Each row of this table is followed by its label. One hidden rule gives the labels. It looks at one to three of the table's principal directions, none of them among the few with the most spread.
[-0.09  2.27 -1.56  1.16  1.79  1.35 -0.45 -1.04  0.12 -0.20  0.02 -0.87
  0.60 -0.24  0.21 -0.57 -0.94  1.14  1.33 -1.84 -0.48  0.60 -0.65  0.55
 -0.46 -0.51 -0.70  0.52  0.38 -0.03  0.97 -0.38] j
[-0.23  1.82 -0.19  2.37 -0.22  0.83 -1.19  0.72  0.15 -0.44 -1.63 -0.31
  2.71 -1.47  0.39 -0.74 -2.41  2.46  0.77  0.21 -1.11  0.97  0.88  1.05
 -1.43 -0.11 -0.23  0.11  2.37 -0.47 -0.21  0.36] j
[ 0.99 -0.60  0.43 -0.07 -1.37 -0.12  0.76  0.76 -0.02  0.11  0.96  1.19
 -1.46  0.27  0.04 -0.41  1.97 -0.80 -2.68  1.54  0.31 -1.21 -1.29 -0.91
  0.12  0.45 -0.32 -0.47 -0.96  1.57  0.35 -0.18] g
[-1.83 -0.03 -0.34 -0.89 -0.29 -0.70  0.40 -0.57 -0.48  1.07 -1.91 -0.57
  1.41 -0.61  0.28  0.23 -2.08 -0.08  0.87  0.14 -0.73  1.52  1.63  0.79
 -0.58  0.19 -0.70  0.23  1.92 -0.87 -0.32  0.11] j
[ 0.28 -1.04  0.95 -1.38 -0.32 -0.97 -0.08 -0.23 -0.82  0.66  0.18  0.37
 -0.33  0.35  0.12  0.98  0.49 -1.00 -0.10  0.37  0.19  0.45  0.55  0.09
  0.00  0.07  0.14 -0.02 -0.61 -0.13 -0.52  0.44] j
[ 1.14  0.43 -0.43  0.97  0.11  1.00 -0.02 -0.13  0.78 -0.54 -1.27 -0.62
  2.29 -0.28 -0.03 -0.10 -2.98  0.71  0.69  0.00 -0.29 -0.18  1.05 -0.32
 -0.78 -0.36 -1.18 -0.18  1.43 -0.58 -0.29 -0.41] g
[-1.24 -0.61  1.43 -1.28  1.58 -0.99 -0.16  0.43 -0.39  1.33 -0.22  1.80
 -0.02  0.64  0.27  0.79  1.00  0.19 -0.18  0.45 -0.16  1.61  0.42  0.81
  0.44  0.17  0.31  1.04 -0.36 -0.64  0.63  1.34] d
[-0.97  0.50 -0.39 -1.06  2.57  0.06  0.67 -1.04  0.06  1.40 -1.91  0.53
  2.29  0.46  0.22  0.81 -2.69  0.41  1.15 -0.69 -0.82  2.10  1.50  0.82
 -0.17 -0.10 -1.81  1.25  1.35 -1.38  0.96  0.67] h
[-2.28  0.17  0.26  0.61  0.81 -0.41 -1.33  1.28  0.36 -0.16 -0.41  0.60
  0.66 -0.32  0.42 -0.66  0.70  1.22  0.47  0.85 -0.29  0.90  0.13  0.79
  0.01 -0.05  1.42  0.36  0.93 -0.87  0.49  1.11] g
[ 0.08  1.35 -2.25  2.32 -1.76  1.23 -0.65  0.47  0.90 -2.00  1.20 -1.55
 -1.44 -0.77  0.00 -1.88  1.37  0.32 -0.62 -0.15  0.32 -2.47 -1.95 -1.09
 -0.03 -0.08  0.87 -1.18 -0.07  1.29  0.07 -1.31] g
[ 0.60  0.27 -0.34  0.83 -1.69  0.22  0.15  0.25 -0.04 -0.64  0.77 -0.48
 -1.27 -0.48 -0.19 -0.51  1.05 -0.16 -0.93  0.08  0.16 -1.22 -0.92 -0.46
  0.03  0.27  0.40 -0.65 -0.48  1.09 -0.42 -0.69] d
[ 1.39  0.80 -0.46  0.44  1.77  0.94 -0.17 -0.21  0.12 -0.14  0.38  0.47
  1.07  0.55  0.28 -0.50 -0.36  0.54 -0.02 -0.22  0.00  0.08 -0.59 -0.07
 -0.37 -0.43 -1.06  0.18 -0.29  0.24  1.04  0.19] j
[-0.30 -0.95  0.84 -0.69  0.10 -0.41  0.21  0.21 -0.10  0.24  0.56  0.64
 -0.97  0.30 -0.25  0.56  1.10 -0.81 -0.73  0.70  0.12  0.17 -0.43 -0.04
  0.39  0.11  0.46  0.20 -0.72  0.00  0.46  0.37] k
[-1.81  0.24  3.02  1.91  4.00  0.17 -2.95  2.47  1.17 -0.14 -2.56  2.05
  5.25 -0.42  0.31  0.50 -3.12  4.35  2.80  1.00 -1.10  3.52  2.69  2.45
 -0.77 -0.81  1.53  1.91  2.72 -3.68  0.47  3.03] i
[ 0.43 -0.83  1.37 -0.85  1.01 -0.25  0.97 -0.50 -0.02  0.76 -0.62  0.94
  0.34  0.37 -0.76  2.02 -1.13 -0.40 -0.01 -0.26 -0.43  1.07  0.85  0.40
  0.57  0.26 -0.51  1.03 -0.33 -0.93  0.29  0.66] e
[ 1.53  1.33 -0.24  2.10  0.78  1.70 -0.04  0.55  1.07 -0.89  0.26  0.15
  0.69 -0.10 -0.13 -1.28 -0.67  1.73 -0.21 -0.45  0.05 -0.82 -0.93 -0.31
 -0.35 -0.40 -0.61  0.01  0.13  0.65  0.53 -0.62] f
[-0.73 -0.83 -0.25 -0.89 -0.17 -0.58  0.35  0.08 -0.17  0.09  0.63  0.25
 -1.08  0.35 -0.05 -0.03  1.52 -1.13 -0.80  0.70  0.24 -0.32 -0.63 -0.30
  0.56  0.24  0.41 -0.18 -0.62  0.22  0.51  0.21] g
[ 4.36  1.94 -0.20  2.64 -0.41  2.68  0.60 -0.44  0.86 -1.11  0.81 -0.57
  0.08 -0.22 -0.43 -0.79 -1.55  1.35 -0.60 -1.50  0.23 -1.81 -1.26 -0.99
 -0.89 -0.56 -1.85 -0.37 -0.64  1.81 -0.22 -1.92] f
[-1.29 -0.30 -0.63  0.58 -0.28  0.00 -1.08  0.83  0.78 -0.78 -1.16 -0.85
  2.00 -0.46  0.46 -1.12 -1.52  0.60  1.04  1.17  0.00 -0.06  1.03 -0.12
 -0.66 -0.42  0.47 -0.61  1.97 -1.04 -0.34  0.09] g
[ 1.33 -1.10  2.11 -0.63 -0.42 -0.52 -0.01  0.72 -0.18  0.60  0.50  1.58
 -0.66  0.58  0.05  0.82  1.02 -0.27 -1.26  0.91  0.40 -0.08  0.11 -0.30
  0.04  0.09  0.06  0.15 -1.08  0.44 -0.49  0.42] e
[ 1.00  0.40  0.82  1.63 -2.31  0.47  0.08  1.21  0.17 -0.60  1.48  0.74
 -2.57 -0.62 -0.26 -0.58  2.60  0.28 -2.60  0.86  0.14 -1.53 -2.02 -0.58
  0.04  0.45  0.78 -0.44 -1.12  2.03 -0.06 -0.60] k
[ 0.19 -0.95  0.73 -0.97 -1.41 -0.95  0.29  0.16 -0.57  0.54 -0.04  0.22
 -0.52  0.05  0.17  0.26  0.54 -0.71 -0.56  0.58  0.29 -0.19  0.52 -0.20
 -0.01  0.30  0.10 -0.42 -0.23  0.36 -1.02 -0.06] e
[-1.33 -1.56  0.78 -1.88 -1.67 -1.96  0.81  0.43 -0.97  0.94  0.81  0.98
 -2.69  0.31 -0.05  0.54  3.27 -1.52 -1.61  0.78  0.41 -0.29 -0.35 -0.09
  1.19  0.99  1.21 -0.17 -1.38  0.72 -0.57  0.43] e
[ 0.59  0.37  0.05 -0.08  0.10  0.25  0.75 -0.66 -0.39  0.29  0.71  0.21
 -1.28  0.06 -0.39  0.62  0.73 -0.44 -0.66 -0.68 -0.19  0.02 -0.88  0.08
  0.32  0.24 -0.34  0.37 -1.01  0.66  0.52 -0.20] f
[-1.52 -0.83 -0.93 -0.76 -1.21 -0.85  0.51  0.20 -0.30 -0.27  0.98 -0.35
 -2.07  0.00 -0.10 -0.69  2.54 -1.43 -1.04  0.75  0.39 -0.95 -1.18 -0.46
  0.84  0.54  1.09 -0.67 -0.70  0.65  0.32 -0.13] j
[ 1.43 -1.90  1.00 -0.26 -1.67 -0.06 -0.10  1.24  0.63 -0.86  1.58  0.21
 -1.38  0.63  0.08 -1.17  1.89 -1.23 -1.65  2.06  1.39 -2.14 -1.08 -1.68
 -0.09 -0.39  0.58 -1.35 -1.08  1.19 -0.47 -0.80] f
[ 1.19 -0.66  0.18  0.13 -0.25  0.21 -0.05  0.48  0.33 -0.86  1.59  0.09
 -1.33  0.60 -0.19 -0.63  1.82 -0.48 -0.63  0.18  0.96 -1.55 -1.20 -0.91
  0.56 -0.20  0.69 -0.59 -1.49  0.77 -0.08 -0.40] f
[ 1.75 -1.17  0.96 -0.22 -0.50 -0.05  0.06  0.66  0.27 -0.20 -0.31  0.55
  1.35  0.42  0.13 -0.04 -0.96 -0.16 -0.52  1.24  0.41 -0.61  0.83 -0.68
 -0.41 -0.15 -0.60 -0.54  0.18 -0.04 -0.69  0.08] h
[ 6.63  0.11  0.53  0.08 -2.64  1.98  3.15 -3.29 -0.33 -0.21  1.39 -1.41
 -2.75  0.03 -1.97  3.36 -2.23 -2.88 -1.76 -2.46  0.01 -2.22 -0.90 -1.84
 -0.08  0.16 -3.14 -0.22 -2.73  2.19 -1.00 -2.88] f
[ 5.12  0.70 -0.38  2.24 -3.77  2.16  1.33 -0.48  0.85 -1.62  1.37 -1.20
 -1.94 -0.52 -0.85 -0.09 -0.65 -0.75 -2.38 -0.45  0.58 -3.73 -1.56 -2.36
 -0.58  0.01 -1.59 -1.44 -1.24  2.77 -1.28 -2.80] h
[-0.39 -2.41  1.73 -4.00  1.54 -2.19  0.80 -1.14 -1.34  2.05  0.46  1.75
 -1.41  1.74 -0.22  3.21  1.58 -2.66 -0.18 -0.10  0.27  1.55  0.94  0.30
  1.41  0.44  0.07  1.14 -2.19 -1.01  0.21  1.56] h
[-2.63 -0.77  0.66 -1.43  1.19 -1.49 -0.50  0.49 -0.45  1.12 -0.99  0.96
  0.83  0.23  0.44  0.39  0.35  0.18  0.72  0.68 -0.31  1.84  1.18  1.07
  0.31  0.21  0.78  0.68  0.75 -1.37  0.23  1.49] h
[ 0.47  1.69 -0.04  2.07 -1.28  0.74 -0.32  0.56 -0.08 -0.45  0.01 -0.25
 -0.22 -1.12  0.05 -0.93  0.12  1.73 -0.37 -0.54 -0.41 -0.33 -0.59  0.43
 -0.57  0.21  0.24 -0.18  0.42  1.05 -0.53 -0.53] f
[-0.56 -1.65  1.15 -2.00  0.37 -1.15  0.56 -0.40 -0.50  1.05 -1.15  0.08
  1.19  0.36 -0.06  0.95 -1.52 -0.80  0.99  0.32  0.06  1.28  1.88  0.42
  0.00 -0.04 -0.34  0.20  0.57 -1.20 -0.69  0.43] i
[-1.03  1.23 -0.92  0.98  2.09  0.82 -0.19 -0.14  0.41 -0.33 -0.53 -0.44
  1.44 -0.25 -0.10 -0.90 -1.11  1.52  1.48 -0.99 -0.48  0.91 -0.10  0.87
 -0.01 -0.31 -0.04  0.55  0.92 -0.80  1.02  0.22] i
[-2.46 -0.66 -0.58 -1.53  0.81 -1.01  0.47 -0.30 -0.32  0.73  0.09  0.38
 -1.06  0.37 -0.01  0.39  1.48 -1.18 -0.26  0.35 -0.18  0.77 -0.36  0.32
  0.91  0.40  0.55  0.50 -0.26 -0.48  1.14  0.72] g
[-3.42 -2.13  0.19 -4.03  1.64 -2.59 -0.08 -1.97 -1.63  1.51 -0.73 -0.76
 -0.20  0.59 -0.31  3.08 -0.17 -2.75  2.68 -0.81 -0.37  2.80  2.06  1.41
  1.14  0.18  1.24  1.00 -0.24 -2.85  0.02  1.62] j
[-1.02  2.21 -1.97  2.81  0.02  1.37 -1.16  0.68  1.24 -1.49 -0.99 -1.61
  1.78 -1.10  0.37 -2.30 -1.70  2.68  1.74 -0.98 -0.24 -0.63  0.16  0.20
 -0.59 -0.42  0.44 -0.44  2.12 -0.33 -0.37 -0.77] e
[ 0.03 -0.89  0.24 -0.15  0.49 -0.07 -0.52  0.72  0.49 -0.33 -0.44  0.21
  1.58  0.32  0.29 -0.55 -0.76  0.06  0.22  1.30  0.26 -0.02  0.60 -0.30
 -0.37 -0.37 -0.03 -0.35  0.73 -0.64  0.11  0.39] j
[ 2.91 -0.57  0.38 -1.00 -0.56  0.61  1.81 -1.23 -0.29  0.56  1.27  0.41
 -1.79  0.81 -0.50  0.96  0.44 -2.03 -2.00 -0.06  0.39 -1.02 -1.19 -1.20
  0.04  0.05 -1.90 -0.14 -1.86  1.64  0.48 -1.05] e
[ 3.04  0.86 -0.38  2.58 -2.16  2.06 -0.25  0.71  1.31 -1.89  1.75 -0.75
 -1.58 -0.32 -0.16 -1.61  0.75  0.24 -1.75  0.41  0.82 -3.09 -2.19 -1.91
 -0.73 -0.57 -0.30 -1.29 -0.80  2.25 -0.27 -2.03] e
[ 1.48  1.64 -0.29  2.07  0.99  1.75 -0.25  0.85  1.09 -0.68  1.10  0.87
 -0.43  0.30  0.21 -1.63  1.04  1.69 -1.10 -0.28  0.31 -1.13 -1.90 -0.60
 -0.16 -0.38 -0.50  0.09 -0.65  1.38  1.04 -0.57] e
[ 0.82 -0.67  1.28  0.19 -0.83 -0.20 -0.26  0.83 -0.09 -0.26  0.87  0.57
 -0.93  0.05 -0.11 -0.06  1.36  0.02 -0.82  0.63  0.47 -0.59 -0.50 -0.22
  0.09  0.04  0.79 -0.30 -0.88  0.58 -0.50  0.04] i
[ 3.17  2.26 -0.99  2.85 -1.19  2.20  0.30 -0.10  0.31 -1.42  2.10 -0.44
 -1.97 -0.53 -0.38 -1.19  1.44  0.81 -1.78 -1.09  0.13 -2.30 -2.87 -0.88
 -0.31 -0.03 -0.59 -0.58 -1.54  2.67  0.45 -1.58] e
[-2.99 -0.49 -1.53 -1.59  0.63 -1.01  0.82 -0.91 -0.58  0.66 -1.39 -1.09
  1.08 -0.25  0.02 -0.26 -1.12 -0.88  1.31 -0.01 -0.53  1.35  1.01  0.80
  0.28  0.31 -0.15  0.09  1.50 -1.24  0.54  0.33] k
[ 0.50  1.01 -0.92  1.53 -0.80  0.85 -0.35  0.10  0.48 -0.95 -0.26 -0.99
  0.58 -0.69 -0.02 -0.74 -1.00  0.80  0.35 -0.35 -0.13 -0.79 -0.09 -0.26
 -0.46 -0.13 -0.09 -0.47  0.76  0.23 -0.39 -0.66] h
[-2.60 -0.79  1.26 -1.88  3.04 -1.10 -0.08 -0.97 -0.79  1.48 -1.31  0.56
  1.33  0.16 -0.40  2.34 -1.42 -0.30  2.04 -0.47 -1.06  3.58  1.58  2.06
  0.40 -0.03  0.43  1.85  0.62 -2.64  1.19  1.91] k
[ 1.20  1.51 -0.66  1.38 -1.68  0.79  0.32 -0.59 -0.24 -0.29  0.04 -0.82
 -0.71 -0.91 -0.18  0.12 -0.52  0.43 -0.46 -1.03 -0.45 -0.67 -0.43 -0.10
 -0.47  0.29 -0.58 -0.24  0.04  1.11 -0.64 -0.98] g
[ 1.96  0.62 -0.23  0.65 -0.16  0.68 -0.56 -0.47 -0.16 -0.45 -0.10 -0.65
  1.21 -0.15  0.18  0.16 -1.51  0.26  0.61 -0.46 -0.03 -0.26  0.45 -0.18
 -0.88 -0.41 -0.80 -0.33  0.20  0.08 -0.55 -0.33] g
[ 0.49  1.50 -0.34  2.05 -0.62  1.05 -0.96  0.86  0.64 -0.76  0.38  0.01
 -0.19 -0.54  0.40 -1.31  0.46  1.48 -0.53  0.07  0.01 -0.83 -0.94 -0.24
 -0.66 -0.25  0.19 -0.31  0.33  0.94 -0.01 -0.52] g
[-0.86 -1.18  0.83 -0.81 -0.57 -0.95 -0.02  0.48 -0.25  0.25  0.00  0.35
 -0.46  0.03 -0.08  0.35  0.80 -0.59 -0.29  0.90  0.14  0.23  0.33  0.12
  0.29  0.24  0.82 -0.09 -0.11 -0.31 -0.30  0.45] f
[ 0.58  0.34  1.03  0.06 -0.10 -0.31 -0.21  0.21 -1.01  0.58  0.40  0.76
 -0.19 -0.21  0.22  0.07  0.89  0.52 -0.46  0.03 -0.20  0.74 -0.26  0.75
 -0.35  0.17  0.09  0.20 -0.51  0.61 -0.10  0.47] k
[-1.46  1.35 -1.39  1.77 -1.90  0.49 -0.12  0.34  0.21 -0.65 -1.58 -2.09
  1.53 -1.77  0.29 -2.28 -2.12  1.71  1.16 -0.20 -0.45 -0.15  0.72  0.48
 -1.09  0.01  0.03 -0.93  2.70  0.13 -1.06 -1.20] i
[ 2.72 -1.59  1.70 -0.99 -1.01 -0.19  0.94 -0.09 -0.20  0.29  0.52  0.69
 -0.45  0.68 -0.37  1.02 -0.16 -1.27 -1.25  0.70  0.62 -0.82  0.28 -0.94
 -0.04  0.00 -0.87 -0.39 -1.21  0.67 -0.83 -0.39] i
[ 0.56 -0.25 -0.02 -0.07  0.09  0.39  0.58 -0.25  0.30 -0.14 -0.05 -0.38
  0.20  0.13 -0.27 -0.23 -0.73 -0.18  0.17 -0.19  0.21 -0.33  0.03 -0.31
  0.00 -0.17 -0.49 -0.14  0.04  0.04 -0.04 -0.52] i
[ 1.15  0.54  0.83  1.30 -0.98  0.46 -0.82  0.89  0.21 -0.37  0.35  0.53
 -0.21 -0.34  0.23 -0.28  0.43  0.89 -0.85  0.51  0.06 -0.52 -0.37 -0.21
 -0.61 -0.10  0.22 -0.22 -0.09  0.76 -0.47 -0.12] g
[-0.47  0.85 -0.23  0.21  0.15  0.05 -0.03 -0.17 -0.49  0.23  0.76  0.04
 -1.26 -0.19  0.08 -0.43  1.47  0.30 -0.18 -0.70 -0.06  0.19 -1.03  0.43
  0.15  0.13  0.35  0.19 -0.63  0.71  0.41 -0.09] f
[ 1.62 -1.20  2.03 -1.38 -0.75 -0.80 -0.09 -0.40 -0.77  0.93  0.49  1.15
 -1.15  0.53 -0.11  2.56  0.56 -1.55 -1.05  0.48  0.05  0.37  0.51 -0.22
 -0.04  0.16 -0.21  0.39 -1.42  0.13 -0.63  0.52] g
[ 1.26 -1.22  1.36 -0.44 -1.26 -0.48  0.08  0.52 -0.04  0.08 -0.09  0.49
  0.05  0.17 -0.06  0.61 -0.20 -0.48 -0.67  0.90  0.37 -0.49  0.74 -0.51
 -0.16  0.09 -0.02 -0.38 -0.24  0.11 -1.09 -0.01] d
[ 1.82  1.26 -0.35  2.75 -3.81  1.25 -0.71  1.09  0.70 -1.43  0.52 -1.21
 -0.89 -1.28  0.35 -2.00  0.11  1.09 -1.24  0.48  0.44 -2.51 -0.92 -1.23
 -1.31 -0.22  0.10 -1.62  0.59  2.14 -1.70 -2.01] g
[-2.65 -1.51  0.32 -2.53  0.27 -1.91  0.80  0.06 -0.93  1.50 -0.43  0.59
 -0.45  0.46  0.33 -0.24  1.35 -1.05 -0.07  0.84  0.17  1.22  0.57  0.60
  0.63  0.47  0.42  0.11  0.13 -0.38  0.17  0.71] i
Which label does each new row get?
[ 0.29  0.38 -0.17  0.01  0.91  0.14 -0.49 -0.38 -0.21 -0.03  0.11  0.06
  0.44  0.14  0.06  0.56 -0.19  0.04  0.49 -0.42 -0.21  0.45  0.06  0.28
 -0.03 -0.13 -0.06  0.33 -0.22 -0.39  0.33  0.45] ~ g
[-3.67 -0.94 -1.78 -1.82  0.24 -1.41  0.11 -0.87 -0.37  0.18 -1.05 -1.69
  0.38 -0.21 -0.01  0.12 -0.52 -1.40  1.94 -0.18 -0.20  0.90  1.16  0.54
  0.69  0.20  0.93 -0.14  1.22 -1.73  0.04  0.37] ~ h
[ 6.73  0.91  1.29  1.72 -4.64  2.02  2.52 -0.76 -0.05 -0.06  0.62 -0.66
 -1.45 -0.68 -0.60 -0.32 -1.90  0.01 -2.74 -0.94  0.58 -2.99 -0.66 -1.93
 -1.49  0.10 -3.26 -1.40 -1.02  3.86 -2.53 -3.59] ~ i
[ 3.56 -0.76  1.70 -0.39  2.09  1.07  0.65 -0.15  0.58  0.27  0.96  1.97
  0.32  1.56 -0.38  1.25 -0.31 -0.55 -1.34  0.45  0.41 -0.23 -0.64 -0.86
  0.04 -0.52 -1.69  0.71 -1.76  0.34  1.18  0.32] ~ j
[ 0.39  0.99 -0.11  2.77  0.20  1.67 -1.75  1.00  1.78 -1.67 -1.03 -0.88
  2.37 -0.81  0.03 -0.72 -2.79  2.03  1.31  0.35 -0.29 -0.37  0.65 -0.19
 -1.11 -0.91  0.27 -0.15  2.00 -1.04 -0.20 -0.28] ~ g
[ 0.27  0.42  0.52  0.61 -1.03 -0.09 -0.02  0.35  0.00  0.05 -0.20  0.11
 -0.44 -0.38 -0.06  0.05  0.07  0.84 -0.04 -0.59  0.03 -0.27  0.34  0.12
  0.08  0.26  0.33 -0.01 -0.03  0.32 -1.06 -0.28] ~ e
[ 4.82 -0.18  2.64  0.66  2.65  1.36 -0.10  0.12  0.64 -0.07  0.55  2.40
  1.52  1.37 -0.57  2.22 -1.40  0.91 -0.48 -0.45  0.10  0.15  0.27 -0.29
  0.01 -0.54 -1.41  1.21 -1.82 -0.35  0.42  0.93] ~ h
[-5.59 -3.09 -0.02 -4.04  2.55 -3.50 -0.74  1.02 -0.78  1.14  0.04  1.23
 -0.12  1.54  0.74 -0.38  3.61 -1.50  1.26  1.67  0.78  1.78  0.88  0.95
  2.01  0.35  2.81  0.32 -0.30 -2.35  0.88  2.68] ~ e
[-3.07 -0.42 -2.22 -0.64 -1.64 -0.67  0.87  0.13  0.44 -0.30  0.64 -0.92
 -2.77 -0.16  0.00 -1.44  2.63 -1.60 -1.21  0.67  0.38 -1.47 -1.49 -0.90
  1.09  0.62  1.00 -0.79 -0.03  0.81  0.60 -0.83] ~ h
[ 2.72  0.50 -0.41  1.06 -2.71  1.00  0.86 -0.92 -0.13 -0.79  0.29 -1.62
 -0.66 -0.84 -0.59  0.22 -1.34 -0.62 -0.56 -0.73  0.01 -1.62 -0.27 -0.87
 -0.69  0.06 -1.01 -0.96 -0.19  1.31 -1.26 -1.79] ~ k
[-2.19 -0.14 -0.22 -0.04 -1.78 -1.02 -0.29  0.81 -0.39  0.24 -0.31 -0.01
 -0.81 -0.77  0.37 -0.67  1.34 -0.07 -0.77  1.11 -0.26  0.09 -0.05  0.30
 -0.06  0.57  1.03 -0.39  0.76  0.33 -0.33  0.23] ~ g
[-0.33 -0.09 -0.46 -1.12  0.91 -0.22  0.62 -1.03 -0.16  0.71 -0.37  0.01
 -0.01  0.48 -0.07  0.93 -0.62 -0.78  0.36 -0.68 -0.17  0.59  0.43  0.05
  0.34  0.06 -0.78  0.52 -0.13 -0.46  0.36  0.08] ~ h
[ 4.07  1.24  0.22  2.11 -1.41  2.05  1.09 -0.14  0.39 -1.08  2.46  0.01
 -2.76 -0.10 -0.81 -0.58  1.61  0.14 -2.33 -0.98  0.54 -2.53 -2.89 -1.28
 -0.01 -0.02 -0.78 -0.51 -2.36  2.89  0.18 -1.86] ~ i
[ 1.63  0.21  1.46  1.32 -1.51  0.41 -0.19  1.03  0.24 -0.36  0.46  0.47
 -0.67 -0.38 -0.12 -0.39  0.53  1.13 -0.84  0.08  0.33 -0.88 -0.30 -0.26
 -0.29  0.05  0.37 -0.33 -0.48  1.05 -1.12 -0.55] ~ f
[-2.08  0.60 -0.89  1.08  0.01 -0.04 -0.70  0.70  0.43 -0.41 -1.77 -0.48
  2.22 -1.00  0.25 -0.71 -1.73  1.32  0.92  0.65 -0.82  0.78  1.08  0.75
 -0.45  0.16  0.40  0.02  2.38 -1.19  0.08  0.60] ~ g
[ 1.27  0.24  1.34 -0.14  1.49 -0.02 -0.45  0.06 -0.08  0.51 -0.16  0.88
  0.89  0.66  0.16  0.58 -0.57  1.32  1.16 -1.28  0.30  0.68  0.97  0.47
  0.14 -0.29 -0.14  0.64 -0.60 -0.50 -0.82  0.43] ~ e
[-1.52  0.25 -1.50  0.32 -0.81  0.17 -0.12 -0.20  0.35 -0.60 -0.21 -1.45
 -0.25 -0.59  0.04 -0.85 -0.25 -0.42  0.42  0.15 -0.08 -0.43 -0.28 -0.24
 -0.16 -0.10  0.37 -0.55  0.95 -0.10  0.17 -0.64] ~ j
[-1.77  0.25 -0.29 -0.07  1.04 -0.36 -0.45  0.24 -0.18  0.20 -0.59 -0.05
  0.92 -0.21  0.25 -0.57 -0.12  0.75  0.98  0.00 -0.30  1.09  0.35  0.88
 -0.01 -0.04  0.53  0.28  0.84 -0.78  0.43  0.66] ~ f
[ 0.39 -0.32 -0.54 -0.79  2.72  0.67  0.40 -1.33  0.41  0.06 -1.03 -0.63
  2.52  0.62 -0.35  0.89 -3.19 -0.44  1.91 -0.69 -0.30  1.16  1.14  0.23
 -0.16 -0.67 -1.38  0.65  0.78 -1.76  0.97  0.29] ~ e
[ 2.10  0.03  0.27  0.42 -1.23  0.51  0.49 -0.32 -0.30 -0.45  1.29 -0.25
 -1.47 -0.05 -0.37  0.12  0.91 -0.69 -1.12 -0.19  0.33 -1.19 -1.15 -0.64
 -0.09  0.05 -0.23 -0.50 -1.34  1.32 -0.23 -0.80] ~ k
[-0.78 -2.92  1.60 -4.08  0.37 -2.36  1.48 -0.82 -1.28  2.03 -0.27  0.97
 -0.63  1.27 -0.16  1.87  0.61 -2.54 -0.08  0.55  0.46  1.27  1.46  0.17
  0.97  0.44 -0.23  0.38 -1.03 -0.80 -0.48  0.83] ~ f
[-1.43 -1.45  0.42 -2.24  2.22 -1.19  0.14 -0.02 -0.32  1.24 -1.17  1.20
  2.03  1.00  0.43  0.59 -0.80 -0.65  0.53  1.17 -0.15  1.79  1.45  0.54
  0.18 -0.03 -0.58  0.64  0.72 -1.56  0.85  1.56] ~ g
[-0.23 -1.56  1.45 -0.67 -0.44 -0.73  0.09  0.92  0.31  0.19 -0.45  0.60
  0.38  0.25 -0.06  0.08 -0.15 -0.09 -0.15  1.13  0.42  0.01  0.90 -0.17
  0.13  0.01  0.49 -0.16  0.24 -0.50 -0.71  0.28] ~ f
[ 1.13  0.17  0.35  0.96 -1.20  0.53  0.35  0.35  0.40 -0.39 -0.05 -0.03
 -0.21 -0.38 -0.30 -0.08 -0.43  0.40 -0.72  0.07  0.00 -0.84 -0.12 -0.43
 -0.16  0.15 -0.24 -0.24  0.03  0.60 -0.54 -0.60] ~ e
[ 1.34  0.17  0.53 -0.19 -1.12 -0.06  0.70  0.05 -0.40  0.56  1.12  1.04
 -2.14  0.33  0.07  0.21  2.00 -0.54 -2.03  0.03  0.29 -0.86 -1.15 -0.61
  0.22  0.41 -0.43 -0.07 -1.52  1.74 -0.13 -0.43] ~ h
[-0.06 -0.94  0.58 -1.41  0.74 -0.59  0.26 -0.24 -0.19  0.91 -0.62  0.88
  0.76  0.63  0.19  1.04 -0.65 -0.85 -0.26  0.76 -0.13  0.85  0.86 -0.01
 -0.05  0.01 -0.76  0.39  0.13 -0.60  0.32  0.70] ~ g
